The rows of Y fall into several groups, and each row is roughly a mix of its group's hidden directions.
Y:
[[ 24.3 -15.1  17.2 -22.1  -2.8  -0.9  24.3   2.8 -20.9 -43.3]
 [ -7.4  29.7   4.2  24.3  18.0  26.1  -2.3  -5.0  33.0 -29.2]
 [-21.6  -0.7 -32.7   8.1   1.6  22.3   1.9 -26.0  41.6   3.2]
 [ 24.6 -22.4  31.4 -29.3   2.1  -3.1 -16.2 -24.7 -15.2 -21.6]
 [-10.9 -43.9   9.4 -37.0   2.4  -8.6 -14.2 -10.9 -16.9 -18.5]
 [  2.4  11.9  -0.1  18.5 -25.8  -8.2  42.9  -6.2   2.3 -37.7]
 [-21.0  37.9  -6.8  17.2  -4.2  15.4  17.6 -35.9   6.1 -20.3]
 [ 16.4  41.9 -10.3  15.8  -5.8  10.3  43.9  -6.4  -2.2   5.4]
 [  2.9   0.8   5.6   5.9  38.6 -42.1 -15.1  -4.2  -6.0  30.1]
 [ -8.7  20.0  -7.7  -5.0 -18.9  11.0  43.9 -24.0  -5.0 -30.9]
 [-12.1 -13.6  35.3   1.8  34.7 -19.0 -26.9  13.8   1.9  21.5]
 [  4.0 -26.0 -10.1  -6.3 -33.8 -17.1  -4.6  24.6 -14.4  37.8]
 [  4.1  15.9 -13.2   9.5  46.6 -29.0  -2.2  -3.2  27.8  13.8]
 [ 27.7 -21.5  25.6 -33.1  -6.8  -4.4 -14.7 -16.1 -22.1 -22.9]
 [ -1.5 -13.0 -20.8  -9.1 -10.5  22.0  -2.7 -38.4  37.7 -18.4]
 [ -9.9  29.8   1.8   8.5 -13.2  12.9  40.6 -18.4 -10.7 -31.9]
 [  1.6   0.4  13.3   4.2  35.1 -39.6 -19.4 -10.1 -16.6  27.9]
 [ -5.7  41.8   0.8  27.5  22.9  11.9  11.1 -11.1  22.3 -24.0]
 [-11.6 -10.3  30.8   3.8 -26.4   7.3 -13.4  -0.5 -48.2  -8.2]
 [-11.1  52.4  -0.4  24.8 -27.4   8.4   9.2   4.7  -5.7  -8.7]
 [ 25.4  -3.0  -0.4 -15.7 -17.6   8.7  32.7  -5.4 -20.4 -41.5]
 [ -2.3  -1.3 -24.3  -5.8  35.5 -25.2  -9.8  -3.4  43.0   7.0]
 [ 12.3 -37.6  -6.0 -29.4  33.2 -14.6 -25.1   3.8   9.6   2.7]
 [-16.6  30.8 -10.2  12.7  -8.6  14.7  24.1 -32.5  10.7 -31.6]
 [ 36.5 -33.9   8.7 -29.1  -8.7  -1.1   9.7  -1.1  -6.4 -30.2]
 [-10.8   7.4  -1.4  12.5 -44.5  19.5  20.0 -31.6 -20.6   4.0]
 [  4.2 -28.1 -10.7 -15.5 -27.6 -25.5  -1.4  15.4 -19.5  36.6]
 [ 16.1 -37.8   5.3 -21.3 -15.3  -3.5 -18.8  17.9 -22.3  30.6]
 [ 27.9 -30.0  -0.6 -29.0 -10.2  14.6   3.5 -29.1   4.2 -28.4]
 [ 21.2  17.9 -30.7  -2.0  27.1  -0.9  14.1   0.2  41.8  11.3]
 [-24.4 -24.2  -3.8 -16.5  26.6  -7.6  -4.2  -9.1  27.9 -37.6]
 [-23.4  28.2  10.3  29.6  14.3 -15.0 -13.3  16.1  -2.1  36.5]
 [ -2.3  15.0 -16.5   6.1 -15.4  24.8  31.6 -26.7  10.6 -36.3]
 [ 28.1 -34.5 -23.1 -29.8 -16.5  12.7  15.8   1.6   0.8 -20.9]
 [-20.9   8.0  32.3  21.0 -12.2 -16.8  -0.2  24.1 -33.3  20.5]
 [ 23.2 -20.6 -28.6 -16.6 -26.5  19.2  14.0 -19.6  18.6 -21.7]
 [ 21.1 -32.1  20.2 -30.0   3.9   1.9 -14.9 -30.3   6.1 -23.3]
 [-17.8 -19.2  20.9   3.2 -34.3   7.9  -4.5 -12.9 -32.9  29.9]
 [-13.7  38.8  18.0  33.5 -19.5  -6.2  20.4  21.2  -7.8  -6.3]
 [ 10.6 -17.4 -15.0  -4.4 -27.2  17.3  26.5 -30.5  28.0 -20.3]
 [ -8.6 -11.3 -23.2  -7.3  30.7 -25.7 -12.6   1.4  44.2   3.7]
 [-10.1  28.9   5.7   8.8   3.7 -43.0 -12.9  28.6 -20.1 -15.2]
 [-16.8  50.3   9.7  26.9 -16.7  -4.5  -0.3  21.1 -12.0   0.8]
 [  2.3 -42.6   4.5 -12.8 -26.3  28.1   8.8 -29.2   4.0   9.8]
 [ -6.1  35.2   4.8  15.8 -16.8  16.8  38.1 -18.2 -11.6 -22.1]
 [ -0.5  26.3  -1.3  22.0 -22.9 -13.2  35.1   1.9   5.1 -37.3]
 [  2.3   7.5   2.0  -5.6  44.3 -31.1 -21.6  32.0  -2.9  -0.5]
 [-20.2 -42.1  22.3 -14.7   5.7 -14.2 -33.9  -0.2 -13.5  -8.0]
 [  7.9 -51.1   7.1 -22.1  28.7 -12.2 -11.8   1.5   1.4  14.0]
 [  3.4  33.2 -24.3  26.6 -28.9   1.1  21.3  15.5  14.2  19.6]
 [ 19.1 -16.6 -30.4 -37.1 -25.7   6.7  28.9  -0.8  -1.8   6.9]
 [  2.5   6.7  14.7   7.2 -40.9  41.3   4.9   5.5 -22.9 -15.7]
 [ 17.6 -32.1   8.1 -13.8   6.7 -11.1 -24.3  30.3 -11.4  33.5]
 [-17.9  13.8 -12.8  24.4  -0.7   7.7 -25.1 -18.4  27.9  38.1]
 [-26.0  31.9  -2.8  31.7  10.3  -8.2  -8.2  11.1   1.2  38.2]
 [-15.8  40.9  10.1  28.7 -33.2   6.7  16.0   5.6 -15.1  -3.7]
 [-16.8   4.0 -37.1   9.0 -16.0  21.8 -13.5 -22.0  32.9  17.0]
 [-15.4  17.9  36.8   8.4  12.7  -8.1 -31.3 -35.7   7.6  -2.5]
 [ 12.5 -30.7  -2.3  -7.7   1.1  -8.0 -29.5  27.6   0.8  40.8]
 [  5.7 -52.3   5.0 -17.2 -13.7  20.7   8.5 -26.2   1.1   7.9]
 [-28.1  21.2 -11.8  22.6  14.0  -9.9  -9.4  22.2  -0.4  42.0]
 [-19.2  18.1  23.6  13.0  -0.6 -22.4 -13.0  26.9 -39.8  11.4]
 [  2.7  -1.1  -2.2   2.5   6.5 -16.9   7.2  52.1 -28.5  24.6]
 [ -1.8 -36.4  -3.4 -29.2 -16.8 -28.0  -4.5   1.3 -29.2  20.0]
 [ -2.5 -18.5 -34.8 -11.8 -27.0  10.8   6.5  22.4  37.8  -2.9]
 [  5.0 -53.5  11.6 -21.1  21.0 -15.5 -12.8   3.2  -4.4  13.6]
 [ 16.1  27.2 -19.1  28.3 -11.9   1.2   1.9  26.0  18.2  34.8]
 [  3.7  12.5  25.0   6.7   9.2 -21.6   3.8  37.9 -39.0  12.7]
 [-15.1  30.0  14.5  18.0  -8.1 -33.5  -2.2  25.4 -30.4 -10.0]
 [ 34.7 -32.0 -17.5 -13.1 -32.1  16.8  10.6   6.2  12.1 -14.5]
 [ 30.7 -29.1  -0.2 -26.5 -13.1  13.5  10.8 -21.9   3.8 -32.6]
 [ -5.3  51.4  -3.5  17.7  12.6 -19.9  -5.9  28.3   0.2 -11.9]
 [  6.9 -22.6   8.1  -7.5   8.7 -15.6 -34.2  24.3  -4.2  41.8]
 [ -2.8  13.8  -6.7  16.5 -42.7   6.9  33.4 -23.2   7.0 -20.8]
 [  8.0   4.1  19.2   0.7 -33.7  27.9  -0.5   2.1 -45.7  -8.4]
 [-15.7 -27.9  25.8   4.6 -37.6   9.7   4.7  -9.6 -25.5  23.4]
 [ -6.1 -45.8  18.3  -9.2 -25.4  19.0  -3.4 -14.2  -2.6  27.2]
 [ 11.8 -51.3  -3.1 -23.5  -4.0  19.2   6.3 -25.1  11.8  -0.4]
 [  8.5 -40.1  -0.7 -29.0  24.1 -10.6 -33.3   4.7   7.5  11.1]
 [  1.1 -14.7  33.2  -7.0  18.3 -24.7 -24.0  32.6 -18.4  15.5]
 [ 27.9 -21.3  15.1 -26.8  -5.0  -1.7  18.6   3.3 -19.9 -39.6]
 [-11.0  36.7   6.8  43.0  19.1   1.6 -10.5   5.7  25.4  -2.6]
 [  9.3 -16.9 -18.4 -10.3 -26.6  26.2  10.0 -32.3  33.5  -7.1]
 [ -8.2  52.7  -6.2  20.4 -29.1   7.8   7.0   4.3   3.1 -15.6]
 [ -8.4  -3.3   2.5  -4.4   1.8  16.6  -9.8 -50.3  33.0 -20.7]
 [ -5.9  37.0 -26.3  25.4 -25.1  10.1  31.0  -0.7   1.8  -9.4]
 [  8.7  28.6 -12.1   6.2  41.7 -28.2   2.8  21.2   4.6 -20.8]
 [ 13.9  44.3 -10.1   9.9   4.7   0.6  41.4 -19.9  -5.7   1.7]
 [ -1.7   8.0 -33.7   5.5 -21.0  24.5  28.5 -19.7  21.3 -24.4]
 [-10.6  -6.2 -21.4  -3.8  37.3 -24.0  -8.6   2.6  42.6  -6.7]
 [-20.9   7.7  33.1  21.8 -16.3 -17.6   3.3  24.6 -32.9  13.5]
 [ 10.3  29.9 -18.9  31.6 -14.8   3.4  -4.7  25.0  21.0  29.2]
 [  4.5  45.1 -15.8  24.0 -17.8  15.9  31.3  -0.1   9.2  -3.9]
 [  5.2 -10.0  43.1  -0.9   6.8  12.2 -16.3  -6.9 -44.9  -4.6]
 [ 10.5 -54.2   2.8 -22.2  25.9  -3.4  -4.5  -9.1   1.6  13.6]]

Here is one row of each group, with its name. Which group are the others in?
[ -9.1 -33.1  19.1 -32.4  13.8   0.5  -3.2 -23.1 -18.6 -29.2] | (71)
[  7.0 -52.3  10.3 -23.5  20.0 -17.2 -14.3   7.8   8.5   6.7] | (79)
[ -3.8  -3.6  -6.8  -7.3  -5.1  18.1  -7.3 -50.9  31.2 -20.8] | (105)

[-10.1  10.5  42.4   8.6  23.5 -24.2 -21.2  15.3 -20.3  14.4] | (105)
[-10.1 -22.2  12.7  -4.9 -37.9  26.4   2.4 -23.4 -29.3  14.2] | (79)
[ -7.8 -10.3  26.2  28.3 -30.7  -2.3  43.7   0.5  -3.5   0.3] | (79)
[-25.5  32.0 -21.2  15.4  -7.9  18.4  11.7 -34.5  16.1 -13.4] | (105)
[ 16.9 -32.3 -15.3 -19.6  10.3  33.4   6.0 -28.7  22.1   3.0] | (79)
[  9.7 -44.0  -4.3 -25.8  -9.2  30.1  -4.0 -24.2  14.4   2.2] | (79)
[  9.0 -35.5  -9.8 -30.4  26.7   4.8 -29.7  -9.3   8.8  19.6] | (79)
[ -1.2  42.7  -7.0  11.9  26.2 -29.4  -8.8  27.8   1.2 -10.4] | (79)
[-10.6  20.6  18.1  32.1 -34.2   6.9  35.8   2.2  -9.4  -6.2] | (79)
